Here are some points, one per row:
[ 1.4  0.3  0.8 -0.8  0.8  1.4 -1.4  0.7 -0.1 -0.3  0.6  0.9 -1.   0.6
  1.  -0.2  0.4 -0.5  0.6  0.7  0.2  2.1  1.5  0.5]
[ 1.8  0.4  0.9  0.   0.   0.2  0.4  0.5 -0.5  0.4 -1.4  0.3  1.7  0.1
  0.6  1.4 -0.3  0.5 -1.3  3.  -1.9 -0.1  1.4  1.1]
[-0.3  0.7 -0.8  0.1  0.9  0.6  1.3  2.2 -1.5 -0.1 -1.2 -0.7  1.   1.8
 -0.2  0.3 -1.2  0.   0.4 -0.3 -0.2 -0.8 -1.3  1. ]
[-1.   0.2 -1.1  0.5  1.  -1.2  0.4  0.9  0.7  0.4  0.4 -0.1  0.2 -0.6
  0.2 -0.1 -0.1  0.6  0.9  0.  -1.6  0.   0.4 -2. ]
[ 1.6 -2.8 -0.4 -0.3 -0.6 -0.3 -0.7 -0.5  0.8 -0.6 -1.5 -0.4 -1.5  1.
  0.6 -0.6 -0.6 -0.5  1.4  1.1 -0.8 -1.5  1.9  1.2]
[-1.  -1.1  1.6  0.5  1.   0.5 -0.3  0.5  0.8  0.7  0.7  1.5  1.   0.1
  1.1  0.4  0.  -1.1  0.1  2.  -1.8 -0.1  0.8 -1. ]
[ 0.5  0.   0.  -1.5 -0.6 -0.4 -0.5  1.1  2.1  1.4 -2.5  1.6 -1.2  0.8
 -0.9  1.   0.  -0.1 -1.2 -1.5 -0.2 -0.7 -0.3 -1.2]
[-1.  -1.4  0.7 -0.4  0.4  0.6  0.8 -1.   1.3  2.  -1.7  0.3 -0.6 -1.
  0.7  0.6 -0.6  0.5  0.4  1.6 -0.5  1.2 -0.3  0.6]
[ 1.   1.4 -1.2  0.2  1.3 -1.2  0.9  0.3  0.7  0.8 -0.5  0.8 -1.5  1.2
  0.9  0.4 -0.3  0.   0.3  0.2 -2.3 -0.4 -0.5 -0.7]
[ 0.8  0.2 -1.3 -1.5  0.  -0.3 -2.4 -1.3  0.4  1.8  0.  -0.7  0.4 -2.6
 -1.2 -1.1  1.3 -0.8  1.7 -0.5 -0.1 -0.1  0.3  0.3]
[ 1.8 -0.5  0.  -1.2  1.1 -2.   0.8  0.3  1.2  1.1 -0.1  0.9  2.4 -0.1
  1.3 -0.2 -0.4 -0.6  0.   0.   1.9  0.2 -0.4 -0.4]
[-1.  -2.6  0.  -0.6  0.4 -1.4  1.8  0.4  0.3 -0.1 -2.   0.6  1.   0.3
  0.5  0.4  1.1 -0.5  1.   0.3  0.2  0.4  1.3 -0.9]
[ 0.6 -0.7  0.6 -1.4  0.2  0.1 -1.4  0.9  0.9  0.2 -1.3 -1.2  1.   0.1
  0.8 -0.2 -0.9 -0.3 -1.1  0.4 -2.2 -0.2 -0.3 -0.6]
[-0.5 -2.1  0.4  0.2 -1.7 -0.7  0.2 -0.4 -0.4 -1.5 -0.4  1.2  0.2 -1.
  0.5 -0.5 -0.4 -0.4 -0.8 -1.6 -1.  -1.   0.8 -1.4]
[-0.9 -1.3 -1.3 -0.4 -0.7  1.1  0.  -0.4  1.2  0.8 -0.1 -1.1  0.6  0.3
  0.4 -1.   2.4 -0.2 -0.6  0.2 -0.6 -0.1  0.8  0.3]
[-1.6  0.4  2.4 -1.9 -0.6 -1.7  0.3 -0.9  0.3 -1.2  0.3 -0.4  0.  -0.1
 -0.7 -1.3  0.6 -0.5 -0.7  0.   0.3 -1.7  1.1  1. ]
[-0.6  1.2  0.5 -0.4  0.5  1.3 -0.5 -0.7  1.   0.6 -2.7  0.9  0.1 -0.9
  1.5 -0.3  0.  -1.7 -0.7 -0.9 -1.4  0.4  0.3  0.6]
[ 1.2 -0.6 -0.6  1.9 -0.3 -0.5  0.3  0.3  0.   1.8 -1.3 -0.1 -0.3 -0.8
 -2.1  0.9  0.8 -0.5 -1.4  0.9  1.6 -1.7 -0.2  2.8]
[ 1.1  1.2  0.2 -0.2  0.  -0.3  2.1 -0.9 -0.8 -0.8  0.7 -0.6 -1.1  0.3
  0.8 -0.8  0.3 -0.4 -1.7  0.1  0.1  1.2 -0.9 -1.3]
[-0.1 -0.2  0.2 -0.4 -0.4  0.1  1.  -1.5  1.2  0.6 -1.   0.5  1.3  0.7
 -0.8  0.1  0.4 -0.4  0.7 -1.   0.6  0.9  0.2  1.1]
[ 0.1 -2.  -0.1 -0.7  0.6 -2.2 -0.6 -1.5 -0.7  0.1 -1.9 -0.2  0.2 -0.4
  0.7  1.8  1.3  0.8  0.  -0.5  0.6  1.1  0.8 -0.9]
[-0.2 -1.7  0.  -2.1  3.3  0.8 -0.6 -0.8 -0.8 -0.9 -1.9  0.3  0.8 -1.2
 -1.1 -0.7 -1.1  0.9  0.1  1.5 -0.6  0.3 -0.2  1. ]
[-0.6  0.2 -1.2 -1.1  0.8  1.3 -0.6  1.2 -0.1  0.7  0.1  2.3 -0.5 -1.9
 -0.7  0.   0.8 -0.3 -0.5  0.4  0.9  1.6  1.2  0.1]
[ 0.9 -0.2  1.   0.3  0.  -1.8  0.6 -2.4 -0.3  0.2 -1.9  0.8  0.   0.6
  0.6 -0.2  1.   1.1  0.   1.4  0.3 -0.3 -1.8 -0.5]
[ 1.4 -0.3 -0.4  0.9  0.8 -0.8  0.4  0.8  0.  -0.4 -0.9  0.  -0.3 -2.6
  0.4 -0.7  0.3 -0.3  0.2  1.2 -0.6 -0.3 -0.4  0.1]
[-0.2  0.  -0.3 -0.2 -0.3 -0.6  0.8  0.3  3.8 -1.9 -0.8  0.4 -1.6  0.
  2.2  1.3  0.6 -0.4  0.7 -0.5 -1.5  0.7  0.1  0.5]
[-0.1  0.5  1.3  1.6  1.3  1.3 -0.6 -1.2  0.8 -0.6 -0.3 -0.1  0.4  0.2
 -0.1  1.9 -0.9 -0.9  0.7 -0.8 -1.3 -1.7 -2.  -1.4]
[ 0.   0.2  0.9  1.4  0.9 -0.3  0.4 -1.   0.6 -0.5 -0.4  0.5 -0.6 -2.3
 -1.4 -1.   0.8  0.9  0.   0.8  1.7 -0.6  0.4 -1. ]
[ 0.   0.4 -0.4 -1.8  0.8  0.1  0.6 -0.6 -0.5 -0.9 -0.9  0.4 -2.3 -0.8
  1.5  0.  -0.2 -2.3  1.3 -0.5 -1.2  1.8 -1.6 -0.6]
[ 0.3 -1.1 -1.   0.4 -0.1 -0.3 -0.1  0.2  0.9  0.  -1.8  1.5  1.4 -0.3
  1.3 -1.8  0.8  1.  -0.5  0.  -2.6 -0.4 -2.   0.1]
[-1.4  2.  -0.4 -1.2  1.9 -1.3  0.1 -1.   0.6  0.2 -1.1  0.7  0.5  1.6
  0.3 -1.4  1.4  0.4  0.2  0.6 -1.6  0.5  0.   0.7]
[-0.7  1.8 -1.1 -1.  -1.9 -1.  -0.2  0.1 -0.4 -0.7 -1.   1.2  1.  -1.2
  1.5  0.7 -0.4 -0.6  1.4  1.4 -0.1  0.6 -0.1 -0.8]
[ 1.7 -1.4  1.5 -0.9  0.  -0.1  0.1  0.9  0.2  1.5  1.3  1.4  0.4 -1.5
 -2.1  1.3  1.2  1.3  0.7 -0.6 -2.3 -0.5  0.5  1.2]
[-1.  -1.   0.4 -0.4 -0.1  0.1  0.2  0.  -1.   1.2 -1.   0.3  0.4 -0.2
  0.9  0.9 -0.6 -2.   0.5 -0.7 -1.4  0.7 -0.5  0. ]
[-0.2  0.  -1.   0.   0.9  1.1  1.6  1.2  0.9 -0.4 -1.9 -1.  -0.1 -0.5
  0.6 -0.1  2.4 -0.5 -0.1 -0.4 -1.  -1.   0.2 -0.4]
[ 0.3  0.8  1.5  0.3  1.1 -1.9 -1.7  0.5  1.4  1.  -0.6  1.6 -0.1 -0.3
  0.2 -0.8  0.3  0.8  1.  -1.  -0.5 -1.2  1.   1.5]
[ 0.2 -1.   2.3 -0.6  0.2  0.2 -0.5 -0.3  0.7  0.3 -0.7 -0.2 -0.3  0.8
  0.4 -1.3 -0.7  0.2 -0.3  0.1  0.5  1.3 -1.9  1.1]
[ 0.8 -0.1  1.7 -0.6  0.7  0.6  1.8  0.6 -0.3  0.2 -2.4  1.  -0.2  0.
 -1.1 -2.   1.7 -1.1  1.1  0.1 -0.9  0.6  0.5 -1.1]
[ 1.1 -0.1  0.2 -0.7  1.6 -0.1 -1.8 -0.2 -0.4  0.2 -0.1 -0.4  0.6 -1.3
  0.4  1.1  2.9 -2.4  0.3 -1.1  0.9  1.4 -1.1  1.2]
[-1.2 -0.8  1.8 -1.7  1.  -1.   1.3  0.4 -0.4  0.9 -0.8 -1.2 -1.1 -0.3
  0.1 -0.7  0.6 -0.4  0.2 -1.4 -1.6 -0.7 -0.8  0.8]
[ 0.1  0.9 -0.1 -0.4 -1.2  1.8  1.4 -1.7  0.1  0.5 -1.4 -0.1  0.2  0.4
 -0.9  0.4 -0.9  0.7  3.3 -0.1 -0.1 -0.3  0.7  0.2]
[ 1.5  0.  -0.3 -0.6 -1.7 -0.8  0.3 -1.2  0.   0.7  0.2  1.1 -0.2 -2.
 -0.9 -0.5 -1.1 -1.5 -1.4 -1.4 -3.3  0.1 -0.3 -0.3]
[ 0.2 -1.1  0.9 -1.2 -0.5  1.8  1.6 -0.3  0.3  0.5 -0.6  1.9  0.5  0.6
  1.5 -1.3  1.3 -1.8  0.9  2.1 -0.2 -2.  -0.7  0. ]
[ 1.7 -1.2 -0.3 -1.5  1.9  1.1  1.4 -0.9  0.8  0.   0.6  0.3 -0.3 -0.5
  0.6  0.8 -0.1  0.1 -0.6 -0.8 -0.7 -0.8 -0.6 -0.7]
Along one direction, these points spread out more than along any other. Where along it does each point below lie, from 0 to 99? 50 is the average, and the first point above lies past it. One standard deviation of the points above along it is 16.
[ 0.8  0.1  1.1  0.8  0.4 -1.9  0.9 -1.4  2.4 -0.1 -1.3 -0.6  1.1 -0.4
 -2.4  1.1  0.7 -1.2 -0.9  2.  -3.4 -0.3  1.2 -0.2] 54
[ 0.8 -0.3  0.7 -0.1  1.2  0.7  1.3 -1.   0.1  0.1 -0.7  1.3  0.3  0.5
  1.4 -1.2  0.9  1.7  0.6  0.5 -2.1  0.3 -0.6  1.7] 43
[-0.3  0.8  0.2 -2.4  0.3 -0.5  1.2 -0.4  0.1  1.3 -0.1  0.4  0.2 -1.6
  0.9  1.6  0.4 -0.9  0.9  1.9  0.2 -1.1  0.   1.9] 60
[-1.4 -0.7  1.2  0.1  1.3  0.2 -0.3 -1.2 -1.1  1.2 -1.7 -0.5 -1.4 -0.4
  1.2  0.7  1.4  1.8 -0.2  1.4 -0.6 -1.4  0.  -0.7] 53
[-0.7 -1.5  0.4  0.5  0.2 -0.9  0.6  0.8 -0.1 -0.5 -0.5  1.7  0.3  0.
 -1.7  1.1  1.4 -1.2  0.2  0.2 -1.7  1.5 -0.8  0.5] 52
[ 0.9 -1.4 -0.8 -0.6  0.7 -0.5 -1.3 -0.9 -0.4  0.3  0.3  1.  -1.4  1.5
 -1.  -0.5  1.1 -2.1 -0.9  1.2 -0.8 -1.3 -1.6  0.3] 55
[ 1.1 -0.4  1.4  0.6  0.4 -2.1  0.6  0.   0.4  1.5 -1.9 -0.6 -0.1 -1.
  1.5 -1.8  0.  -2.   0.9  0.3 -0.9  0.   0.9 -1.2] 45
[ 0.1  0.3  0.6 -1.3  1.5 -0.6  0.3  0.  -0.2 -1.  -2.6  1.5  0.4 -0.5
  1.3  1.   1.  -0.8 -0.5 -0.2 -0.2 -3.   1.2 -0.1] 48
[-0.2 -0.9 -0.1  0.9  1.  -1.3 -0.3 -2.1 -0.8  0.3 -0.6  0.1 -0.2  0.2
  1.5  0.8  0.5 -0.6 -0.2 -0.1 -2.4  0.5  1.7  0.4] 44
[-0.5 -1.1  1.6 -0.3 -0.2 -1.  -1.   2.1 -0.2 -1.2 -1.2 -0.3  0.3 -0.2
  1.1  0.   1.3 -0.3  1.2  1.4 -1.7 -0.2 -1.7 -0.8] 37
[-1.2 -1.9  0.1  0.4  2.2  0.   2.2  0.4  1.4  0.1  0.4  0.8  0.4 -1.
  0.5 -1.  -1.1 -1.8  0.3  1.2 -0.9  0.5 -0.5  0.3] 40
[ 0.3 -1.3  0.8  0.2  0.5 -1.4  0.4  0.5 -1.1  0.2 -1.7  2.  -0.4  0.3
  1.1 -0.3 -0.5 -0.7  1.1 -1.1 -2.1 -0.1  1.2  0.4] 40
